The rows of M fall into 3 groups, and each row is roughly a mix of its group's hidden directions; one row fits no group.
M, 103 rows:
.47	.11	-.03	.08	.23	.25	-.13	-.10	-.21	-.42
.44	.05	.14	.01	.10	-.16	.25	.25	.47	.00
.04	.63	-.10	.06	-.17	.13	-.01	-.22	.08	-.29
-.51	-.13	.04	.08	-.22	-.15	.22	.10	.30	.31
.24	-.56	.02	-.10	.33	.10	-.08	-.28	.10	-.02
.05	.24	-.07	-.16	.08	.25	.26	-.44	-.43	-.05
-.02	.06	-.22	.32	.30	-.50	.08	-.13	.02	-.28
.21	.39	-.12	-.12	.04	.45	.01	-.29	-.23	.20
-.07	-.22	.33	.16	.24	-.12	.48	-.21	.04	.25
.10	-.03	.02	-.24	-.27	-.49	.12	.17	-.40	-.06
-.33	.57	-.20	-.01	-.28	.07	.15	.11	-.04	.10
.02	-.19	.25	.24	.19	.01	.21	-.52	.28	.07
.23	-.32	.20	.18	-.48	.00	.09	.16	.31	-.05
-.31	.13	.36	-.03	.06	-.03	.34	-.10	-.17	-.45
.16	.18	-.14	-.21	-.04	-.08	-.50	.24	.05	-.39
.30	-.08	-.02	-.03	-.23	.37	.21	-.31	.40	-.02
.06	-.04	-.16	-.05	-.54	.35	.12	.13	.25	.25
-.14	.04	.41	-.33	.13	.11	.13	-.02	-.30	-.41
.22	-.10	.05	.17	.21	.47	.46	-.15	-.10	-.01
.04	.14	-.12	-.04	.46	-.05	.32	-.36	-.27	-.21
-.05	.33	-.07	-.32	.09	.36	.04	-.25	-.36	.22
.18	-.41	.03	-.37	.41	-.07	-.11	-.19	.06	-.20
.50	-.28	-.11	.05	-.19	.34	-.15	-.25	.05	.13
.30	-.06	-.17	.02	-.30	.51	.13	-.26	.18	.09
-.05	-.14	.21	.01	-.53	.05	-.28	.36	.20	.04
.00	.08	-.37	-.34	-.45	.23	-.05	.29	-.05	.00
.13	-.50	.14	-.02	.17	-.03	.12	.39	-.18	.28
.06	.19	-.35	.17	.42	-.18	-.18	-.26	-.27	-.14
.32	.28	.06	-.10	.06	.58	.18	-.18	-.03	.06
.44	-.16	-.03	.13	-.17	.39	.01	-.38	.17	.09
-.12	-.22	-.03	.21	-.33	.11	-.45	.25	.22	.23
-.28	.31	.00	-.32	-.05	-.46	.21	.15	-.19	-.02
-.20	.10	-.04	-.21	.24	-.50	-.29	.04	-.28	-.18
.12	-.58	.18	-.04	.12	-.02	.10	.35	.02	.25
-.31	.58	-.06	.05	-.29	-.02	.18	.19	-.10	.01
-.05	-.15	.05	.10	.34	.38	-.01	-.20	.45	-.23
-.26	.33	-.15	-.24	.22	-.22	.06	-.24	-.42	-.02
.43	-.19	-.29	-.03	.04	-.27	-.13	.14	-.04	.42
.43	-.25	-.36	.05	-.14	-.17	-.13	.17	.23	.26
.25	-.06	.09	.05	.11	-.23	-.61	.22	.04	-.18
.28	-.19	-.33	-.08	-.05	.17	-.39	.05	.29	.31
-.06	.59	-.08	.02	-.14	.04	.08	-.35	.12	-.26
-.31	.07	-.23	-.38	-.06	-.03	.48	-.10	-.23	.05
.57	.20	-.09	-.02	.19	.13	-.17	-.12	-.23	-.27
-.38	-.05	-.13	.12	-.28	-.08	-.03	-.33	-.46	-.15
-.21	.27	-.24	.04	-.60	.06	.11	.09	-.08	.18
-.01	-.57	.04	.00	.14	.18	.11	.41	-.02	.20
-.09	.01	.23	.37	.21	.23	.33	-.37	.25	-.02
.30	.17	.21	-.05	-.02	.41	-.30	.42	.04	.05
.59	-.08	.08	-.10	.22	.29	-.06	-.02	-.13	-.28
-.48	.17	.20	-.19	.13	-.21	.04	-.20	-.14	-.37
-.03	.14	-.10	-.34	.63	.10	.07	-.14	.13	-.07
.44	-.14	-.38	-.02	-.21	.01	-.03	.24	.22	.28
-.57	.01	-.04	.13	-.14	-.37	.11	.09	.22	.18
.08	-.27	.01	.46	-.13	-.29	-.04	.16	.35	-.24
.05	-.13	-.21	.39	-.53	-.18	.02	.05	.05	.25
-.45	.06	-.03	-.04	.28	-.36	-.22	.23	-.25	-.12
-.17	.15	-.28	-.15	-.02	.33	.44	-.33	-.18	-.05
.21	-.10	.22	.04	-.23	-.40	-.08	.22	-.46	.09
.38	-.41	-.18	.19	-.12	.09	-.08	-.05	.00	.43
.17	.35	.06	-.07	.34	.02	-.25	.39	.30	-.13
-.06	-.50	.15	.05	-.29	.11	-.04	.23	.32	.27
-.41	.44	-.08	.08	-.39	.05	.15	.00	-.18	.11
-.04	-.50	.18	.00	.36	-.08	.07	.36	-.14	.13
-.18	-.29	.07	.25	.07	-.37	.00	.31	.37	-.19
-.20	.09	.05	-.10	.31	-.12	.44	-.24	-.23	-.35
-.05	.07	.00	-.16	-.35	-.44	.11	.10	-.47	.07
-.02	.19	-.12	-.05	.51	-.22	.36	-.24	-.14	-.18
.44	-.42	.19	.00	.39	-.02	.11	.02	.04	-.14
.00	-.18	.07	-.01	-.47	-.02	-.20	.25	.26	.41
-.58	-.02	-.03	.11	-.22	-.17	-.03	.15	.23	.31
-.17	-.17	-.06	.09	-.41	-.18	.15	-.25	-.42	.25
-.01	-.57	.26	.15	.21	.01	.08	.24	.12	.25
-.24	.18	-.15	.01	.42	-.13	.14	-.28	-.33	-.29
.05	-.13	-.10	-.09	.36	.42	-.19	-.17	.42	-.03
-.23	-.09	.16	.24	.07	.12	.50	-.33	.10	.26
-.34	-.10	-.17	.36	-.27	.00	-.13	-.30	-.30	-.19
-.40	.16	.33	-.21	.03	.22	.07	-.14	-.13	-.41
.63	.09	-.07	.11	.23	.07	-.06	-.10	-.08	-.31
-.50	.10	-.02	-.03	-.33	-.08	-.04	.11	.16	.43
-.35	-.04	.22	-.17	-.35	.01	-.21	-.29	.33	.20
-.26	.14	.11	-.11	.25	-.58	-.21	-.01	-.14	-.15
-.30	.45	-.03	.23	-.46	-.01	-.01	.19	-.02	.06
-.47	.01	.21	-.20	.06	-.02	.13	-.33	-.15	-.38
-.39	.39	.15	-.04	.15	-.36	.31	.04	-.11	-.08
-.01	-.51	.15	.07	.23	.02	-.03	.49	-.02	.13
-.36	.32	-.09	-.20	.41	-.26	.19	-.10	-.18	-.03
.44	-.11	-.06	.13	-.36	.34	-.05	-.18	.13	.26
-.26	.11	-.20	-.13	.06	.29	.54	.00	-.28	.00
-.04	.11	.26	-.43	.06	-.01	-.38	.11	-.40	-.06
-.24	.40	.08	.36	-.43	.01	-.04	.19	-.11	.11
-.18	.43	-.25	.12	-.44	.10	.18	.20	.09	.11
-.18	.26	-.10	-.13	.64	-.03	.22	-.10	-.03	-.01
-.30	.48	-.13	.11	-.43	.00	.21	.14	-.05	.05
-.02	-.01	-.17	-.02	-.10	.52	.44	-.30	.09	.00
-.18	.51	-.16	-.17	-.06	-.12	.13	-.40	-.04	-.25
-.25	.25	-.07	-.33	.05	.19	.15	-.30	-.37	.27
-.17	-.12	-.09	.01	.03	.35	.59	-.12	-.14	.21
-.10	-.14	.08	-.01	.09	-.45	-.48	.33	-.09	.04
-.05	-.09	-.13	.25	-.49	-.19	.45	-.05	-.15	.05
.02	.05	-.03	-.23	-.29	-.46	.23	.15	-.40	-.06
.42	.17	.04	.11	.13	.16	.08	-.14	-.18	-.53
-.50	.01	-.06	-.05	-.31	-.11	-.05	-.22	-.43	-.06
One row of each group comes first, with its name. Which group is each row after those in?
-.09	.43	-.21	-.01	.46	.00	.19	-.28	-.17	-.02 -> P
-.03	.50	-.20	-.14	-.13	-.10	-.09	-.43	-.04	-.26 -> U
-.25	.14	-.22	.33	-.38	-.41	.06	-.04	-.03	.19 -> V

.57	.05	.15	-.08	.22	-.06	.24	.18	.29	-.11 -> P
-.15	.05	-.09	-.04	-.02	.40	.63	-.01	-.03	.06 -> U
.13	-.47	-.13	.06	.26	.30	-.02	-.43	-.08	.01 -> U
-.38	.15	.32	-.04	.17	.23	.21	-.19	-.04	-.40 -> V
-.39	.29	.24	-.29	.02	-.07	.10	-.03	-.19	-.41 -> V
.08	.35	-.19	-.02	.51	-.04	.27	-.29	-.11	-.03 -> P
.13	.22	-.03	-.30	.11	.27	.22	-.35	-.42	.04 -> P
-.57	-.06	.03	.06	-.20	-.26	.19	.06	.21	.28 -> P
-.08	-.12	-.38	-.25	-.03	.39	.31	-.05	-.33	.04 -> U
.18	-.16	-.39	-.50	-.26	.12	-.18	.11	-.08	-.10 -> U
.33	-.06	-.45	.06	-.16	.04	-.08	.16	.26	.38 -> V
